The rows below come in pairs that one turn or mirror swaps. Which row does each named row swap with?
The rows were stretched afterwards, more along some directions than others.
luvi: [ 18 -23  34  20  13  -2 -31  26  21  -6   4 -11   5 -21  17  -3   0 -21
  -9 -12   9  -2 -19 -21   5]
Nivi: [-11 -12  17  17  -2  -1 -30  -9   0 -33 -21  25  29 -10  -5  21 -29   1
   7 -30  -9   9   4   6  -5]
Tok: [ 19   3 -20  -6   6  -7   0  -4  -6  -3 -13  -1 -13  29 -21   9 -17  19
   9  14   1   7  20  21  22]
Nune: [ -7   2   9 -18  12 -22   7  51  -4  -3   2   6 -21  14   6  10   2  -2
   2 -27  20  -6  12  12  12]
guk: [  0 -36  30  34  -2  -5 -13  -4   3   7   4 -18  25 -31  25  17  -4 -16
  -9 -14 -21  10 -36 -22   0]
fuvi: [  6 -23  13   9   0 -20 -34  -4  12   3  20  -3  15 -38  21   3  -2  -4
  -6   7 -16  10 -22 -45  20]
Matul: [ 21  -1   6 -21  20 -29 -38  47   4   1   4   3 -23 -14   6   9  -1  -3
 -16 -10   8  -1   1 -16  33]
Kaz: [ 20  -9 -11 -19   5   5 -47 -17 -22  27 -15  -7 -10 -18  12  18  -3  11
 -14   3 -30  11  -4  -3  27]
sutor: [-11   2   1   7  36 -21   7 -28 -20  -3  25   0  -4 -19   5   9 -40   6
 -15 -22  13  23 -11 -25   4]
vore: [-12  10  -6  -6   4  -9  -3 -24 -12   4  17  20  11   8   5   4 -17   4
  -8  -4  -9  18  -4 -16   5]
Sug: [  9 -18  25  15  26  -6 -24   6  -4 -22  -6   3   7 -16   0  14 -32 -14
  -1 -22  -6  -7   1 -36  21]
lota: [ 10 -19  -2   6  27  -9  21  -9  -7  28  -7 -36  -1   1   8 -19 -19  29
  -8 -11  -7  -4  -4  -5  18]
lisit: [ 23  -7  29  24  17 -15  15  -3   4  -5  12 -10  -9  -5  -3  -2 -13 -17
  -2   5   9  -1  -8 -15   9]
geg: [ 10   5  -1 -22  14   5 -33   8   8  20 -25 -20 -24  -3  -5   9 -15   9
 -26  -9 -13 -10   0   6  22]
dul: [ -3   5   0  -9   6 -22  42   9 -12  15  -7  -4 -18  28 -11   3 -20  17
  18 -19   1 -12  34  22   3]
sati: [ 15  12  -8  -1   0  -4   6 -19  -3  31 -29 -60 -29 -13   2  -8 -15  13
 -27  13 -14  -7  25  18  34]
bib: [  8  -6   4 -10  -6   8 -46  12   8 -19 -19  13  -8  12   4  27 -13  -5
  -2  16   8  -1  14  -6   9]
fato: [ -6 -24  26  20  11 -13  30  22  -8 -15  28  19   7  -6  16  16   7 -31
   4 -16  25   4 -24 -32 -18]
zodi: [ 16   4   8  -1  18 -15   6  18   1   5  -9 -37 -35  -4  13   2 -11 -15
 -25  -1  16   1  20   4  25]
sadop: [-23   4  -1  22   4 -13  44 -14  -7   7  15   8  -2   5  -1   0  -4   3
  24 -20  13  -5   0  21 -21]
zisub: [ 22   1  -7   2  -6   4   5  -3  11  32 -30 -46 -11   1   6 -31  -5  16
  -9  12 -12 -18  32  17  29]
Mezom: [-25 -15   3   2 -11 -14  25  10 -12   7 -13   0  10  -8  12   3   3   1
   8 -35  -1  -6  36  10 -14]
meda: [ 20 -24  11 -24  -9 -22 -17  30  -7  13 -27 -14 -15 -28  28   8   0 -14
 -16  -2 -20  10  27   0  19]
toka: [  7  -7   1  14  13 -37  -9   4  -2  -7 -13  -3   0 -36   5  15 -43   0
   8 -34  -2 -10  22  -6   8]
lidum: [ 34 -12   3   0  31 -13 -37  16   3 -17   1  17 -15  11   1  23 -20 -11
  -8  11  17  -1   4 -26  26]
far: [ 27   6  -7 -32  -7 -13   3  35   6  34 -19 -17 -17  20  13  -9  -7  11
 -13   7 -18 -22  57   7  28]
gil: [ -3 -15  13  15  23  -1 -11  -7 -22  -8   6  -5 -22 -26  16  30 -10  -8
  -3 -40  24   6 -35  -4 -12]
Mufi: [  4 -14   5   3   5  12 -19 -26 -24  29 -11 -18   1 -30  -3  10 -22   2
  -2 -17 -23   5  -9  -6  39]
ragup: [ 20 -21   9   0  36 -25 -20  41  -4 -17  14  -4 -11   7  18  24  -2  -7
 -12   4  10  -1  -8 -21  20]
Fek: [-29   5   2  18 -11   2  47 -25 -11  -6 -14   1  15  -9 -12 -11  -4  -9
  10 -20   6 -14  21  -3 -19]
laf: [  2  13 -18 -20 -14  -3  14  -4 -15  29   6  -6 -41   5  29   3   9   7
  -5   4   2 -11   6  15   8]
pafa: [ -6   5   4  -8 -15   3  -6  -8   5   4  -3  16  15  22  -3  17   2  12
   0   4 -25 -13  26  11   5]
kimo: [ 19 -16  21  26   2 -15 -17   7   5  17 -22 -27  24 -30  16   0  -5 -11
 -22 -26 -31  -4  -7  -3   8]
nemi: [ -5  18 -16 -44   5 -19  29  21   1  28  -2 -19 -43   9   6   5  14   2
 -14   2   4 -20  13  10  19]
pubo: [-19  -3  -5  -3 -25  -2  19  10  -6  -7 -41   4   3   8   6   3  -5  -8
  18  -3 -10 -28  38  13  -5]
tobi: [ 20  -2 -11 -11  12   3  -9   3 -13  29  -2 -21 -33  10  32   6  -2   8
 -22  -5  -5 -14 -14 -11   6]
tobef: [ 15   7  -8 -12  16 -20   6 -20 -33   6  -1  -2 -35   5  -2  18 -17  10
  10   9  -7  -3  -2   5  14]
kopu: [-18  -4  13  18  12 -33  21 -24 -21  -8  20 -15 -10 -22  10  17 -14  -4
 -15 -20   9  13 -22 -13 -16]
Tivu: [ -2   4  -3  24 -16  -4   4 -22 -13 -15   3   4   4 -12 -10  14 -16  -3
  24   3  -2   0  11   9  -1]
Dozu: [  1 -18  16  33   9  -4   1 -12 -16  -3 -22   0  11  -4  -2   1 -46  -1
   8 -32 -16  -3  10  -1  -8]
vazam: [-18  -8  30  -9  11   4  -9 -14 -24   3   6  15   2  -9  10  -1  -3 -13
   3 -25 -17   5  -3 -16 -14]
befuf: [-10 -15   8 -15  25 -26  40  17 -27  -3   9   0 -31  12  -1  28  -7  -1
  -3 -19  17  18   7   5  -4]
foga: [ 22 -18  15  -4  -3   5 -21  13  14  11 -42 -29 -11 -19  19  -6  -6   2
  -9  -1  -8  -9  15   5  21]
zagap: [  6  10  -1 -23  -4   1 -23   4   7 -13  -8  33  -2  11   1  -3   1   4
 -11   3 -14  -1  19  -3   6]
tegas: [ 10  -6  15 -22   5 -16  -9  16  19  17 -35 -20   0 -16   9 -13 -24  14
 -10  -1 -22 -16  40   0  32]
visel: [ 22  -6  -5 -18  -1  -1  -4  37   5  19  -6  -6 -16  39   1  17   9   3
  -6   9 -24 -18  19   0  16]
fasi: [-21  -5   5  20  15   4  17 -51 -22  11   5 -13  11 -33 -20 -11 -22  17
  11 -21 -10   4 -11  -3   0]
Givav: [ -1 -26  22  24   0 -11  -1   5 -26  17  -1 -15  11 -41  28  22  19 -21
  -5 -29 -12  -2 -16 -16  -9]
fadi: [-18  -1  11 -31  -7   0 -36  15  -2  13 -29  25  -8  19  19   9 -20  11
  -9 -19 -28 -13  15  17  12]
mamet: [  0  -2  29   0   8  -6 -49   1  -1 -26 -30  21   2 -20  15  27 -19  -9
   0 -28  -3 -15  10  -3 -13]
navon: [  1  -9   2  19 -27   2   3 -30  -3  28  -7 -16  14 -29   8  -2   9  -5
  -3 -13 -23   9  -3  -3   7]
dom: [ 14   6   7 -32  12 -28  10  45 -12   8 -11  11 -38  30  -1  16  -8  -7
  -1 -13   4 -11  39  21  21]
beki: [ -9  -6   6  18 -12  12   0 -20   5  19 -32 -24  25 -33  -6 -20 -24   4
 -10 -27 -33 -10   6   3  14]
pomut: [ 10  -2   1 -27   9  -7 -35  19  -2   2 -17   0 -10   3  15 -10   6  13
 -16   8 -27   2  14   1  16]
teb: [ 21 -20  -3  15  15   9  17   3  13  31   3 -40   0  12 -16  -3   2  12
  -5  11   3  -3   1  -5  23]
lopok: [ -7   6  13  -8  -3   6  -9   9   8 -17 -17  39  16  20  -1   8  -1 -10
  -1  -6  -8  -8  10  -1   2]
lili: [-18  -4   9  -2  -3  -2 -37 -14  -3   8   8  22  18 -31  19  17 -22   3
   8 -36 -12   4 -20  -7   1]
Matu: [ 23 -28  15  10  20  -3   1  10   4 -14  34   5 -15   7  25  19   4 -10
  -9  12  25  12 -15 -23   1]
zev: [ 17  -4   4  27 -21   0  -5   0   8  -6   3   5   8  30   2  18   1 -13
  18  16 -12 -23  20  -3 -15]
pefe: [-20   0   5  -9  13 -13   5  -5   2 -17  11  45  10   4   8   7 -20   1
  10 -20   8  -1   4 -17 -11]
Bazu: [  0 -31  30  37   5   1 -37 -15   7  -9  12  -7  19 -43  18   8   0  -9
  -3  -7 -12  11 -46 -37  -5]
Mif: [ 39  14 -21   4  11 -28   6   3  20  13 -11 -36 -18 -11 -19   2  -8  -9
  -9  19  11 -19  31 -22  36]
nen: [ 21  -6 -13  17  -3 -10   3  18  30   8 -16  -9  10   7  -8   7  -3  11
  -2  10   0 -27  25   3  23]
diz: [ 21  -6  -4   9  17  13 -24   6  19  18  -4 -22 -13 -15   3  13  -4  -5
  -6 -12  21  -6 -15 -10  18]
Misu: [ 12  -7 -12 -13   3  -1   0  26  -7   4  17  20 -21  41  19  21  14 -12
 -14   7  -5   4 -16  -7   2]
zeto: [  6   5  -2  17  -1 -42 -21 -22  -7  -1  -9 -16   8 -43  14  -9 -37  -3
  -8 -19 -14  -5  13 -23  -5]
vig: [  8   4  -2 -25  19   2  -4  15 -21  18  -1  -1 -38  16   1  13  -6  -2
   1  -6  25   4   2  18  24]
zulev: [-22   5   3 -15   2  -4  34   8 -22  -4 -20  13 -24  19  -4  -5  -8  -3
  16 -21   7  -3   9  21 -20]
sim: [ 28 -23  21  30   0   1  -4 -24  -5  11   5 -26   4 -18  11  17  -2 -10
  -7  14 -16  11 -17 -11  17]
kedi: [-10 -36  35  -3   2   3 -29  27 -22   1   9  21  -9 -11  47  43  20 -30
  -6 -21   1  17 -25 -14 -17]
mito: [ 10 -24   4 -14  16  22   5  32  -1  15  -7 -14 -28  31  21  21  18  -2
 -18  -4   7  10 -11   8  25]
Fevom: [  6  -5  -7  -7   2 -15  16 -21  -3  41  -8 -47  -3 -23   6 -15 -25  17
 -14   9 -23   0  18  -1  38]

Swapped with lota: kimo
Swapped with diz: Mufi
Swapped with Fek: visel
Swapped with fadi: sadop
Swapped with lopok: dul
Swapped with Tok: Nivi
Swapped with lisit: tegas
Swapped with sim: foga
Swapped with gil: Kaz
Swapped with beki: teb

